Each row has a name. After each piece below comes the name of the row it's from, unless a question asks for something else. Each question is about the rows just above it. Places in a row count from 1.

[ -81   74   96   62  -28  -19  -29   34   11 -102  -62   -9   96  107
  100   47   58   52  -48   83  -62] -> gevip
[  -2   73  -27  -84  -23  -18   43  -61   42   26   97   59  -18   44
   82  -95 -103   26  -12  -89  -72] -> Zaf
[  24   84   -2   -1  -41   73    6   95  -14  -68   87    7  105  -41
   81   81   22   78   86  -45 -108] -> Sodi
[ -24   18   17   61   -7   35 -108   63  -51   11   87   25  -82    8
  -37   82  -81  -80   74   72   91] -> betet
[ -24   18   17   61   -7   35 -108   63  -51   11   87  -94   91   96
   60  -44  106   66   98   66   65] -> Vatup
[  66  -77  107  -58   78   -3   23   19   81   49   34   69  -19   92
  -45   45 -104  -19  -19   -1  -36] -> silep
[-53  69 -44 -95  98  12 -43 -69  64  99 -37  49 -30 -11 -59   4  46  40
  90  -8  59] -> tefu
[ 26 -11 -21 -68  43  99 -28  28 -17  64 -12   9 -97 -90   8  72 -76  -9
 -94 -53  -4] -> nom
[ 17  64 -74 -69  62 -43  20  22  67 -75 -17   6  78 -20  36 -62 -55  -9
  32  -1 -70] -> rava
[  14  -91  -72  -15   61   41   83 -108   84 -106   13  -69   11   90
  -63  -62   43  -73  -35   80  101] -> Gakuv
find: [ 17  64 -74 -69  62 -43  20  22  67 -75 -17   6  78 -20  36 -62 -55  -9
  32  -1 -70] : rava
Where do [  -2   73  -27  -84  -23  -18   43  -61   42   26   97   59  -18   44
   82  -95 -103   26  -12  -89  -72] appear? : Zaf
Right after [32] comes : [-1]
Which row holds [  14  -91  -72  -15   61   41   83 -108   84 -106   13  -69   11   90
  -63  -62   43  -73  -35   80  101]? : Gakuv
The entry that follows [-75]: : [-17]

[ 40  44 -10  68   3 -34 -30 -93] -> mil
[ 44  -9  68   3 -26  27  -7 -22] -> lus
[ -8  44 -10  68   3 -34 -19 -60] -> naka
[ -8  44 -10  68   3 -34 -30 -93] -> radam
key -> tag
[44] -> Z_587
[-34] -> Z_110
[-9] -> Z_971
The tag of radam, keyed by place 2: : Z_587
[ 40  44 -10  68   3 -34 -30 -93] is in which row? : mil
Where do [ 44  -9  68   3 -26  27  -7 -22] appear? : lus
find: [ -8  44 -10  68   3 -34 -19 -60] : naka
The entry that follows [27]: : [-7]
find: [ -8  44 -10  68   3 -34 -30 -93] : radam

[ 22  -4 -46  -1] : keni
[ 12  14  -9 -83] : nizi
[-42   5 -26   8] : legu
[ 49 -10  35  37] : Zufat
[-3 21  9 16] : bok
[ 33 -13  13 -10] : ralod
[-7 44  6 -3] : fos
[28 21 32 21] : kaba
[-10 -11 -25  -7] : fadiv
tags:
[20] -> Z_577
[32] -> Z_644
[-4] -> Z_297
[31] -> Z_162
[22] -> Z_182
[-3] -> Z_809
[21] -> Z_244
Join kaba by its entry at place 4: : Z_244
Which value is in both bok and kaba? : [21]
Right after [13] comes : [-10]

[-42 -11 103 -71]  kirul
[103 -41 -66 104]  Zegu
[-10   8  -3 104]  Kone
[-71 -42  83 -12]  bovit
find: [-42  83] : bovit
The entry that follows [-11]: : [103]
Shared by kirul and Zegu: : [103]
The entry that follows [-3]: : [104]
Table of tags by key:
[8] -> Z_327
[-9] -> Z_228
[-10] -> Z_286
[9] -> Z_293
[-42] -> Z_283
[-41] -> Z_342
The tag of Kone, keyed by place 1: : Z_286
find: [ -3 104] : Kone
The one value in Kone and Zegu: : [104]

[ 55  -8 -42  51 -64] = verob
[ 58 -96  -8  15  14] = daga
[ 58 -16  82  33  46] = kidef
[ 58 -96  59  15 -12] = bil
[ 34 -96  -8  15  14] = Vela
[ 43 -16  82   5  62] = pezu
tags:
[14] -> Z_333
[61] -> Z_920
[45] -> Z_204
[62] -> Z_41
[46] -> Z_358
[43] -> Z_332
[15] -> Z_212
Look up the entry of pezu at place 5 in the table: : Z_41
Which value is in both bil and kidef? : [58]
Which row holds [ 58 -96  -8  15  14]? : daga
[ 58 -96  59  15 -12] is in which row? : bil
find: [ 43 -16  82   5  62] : pezu

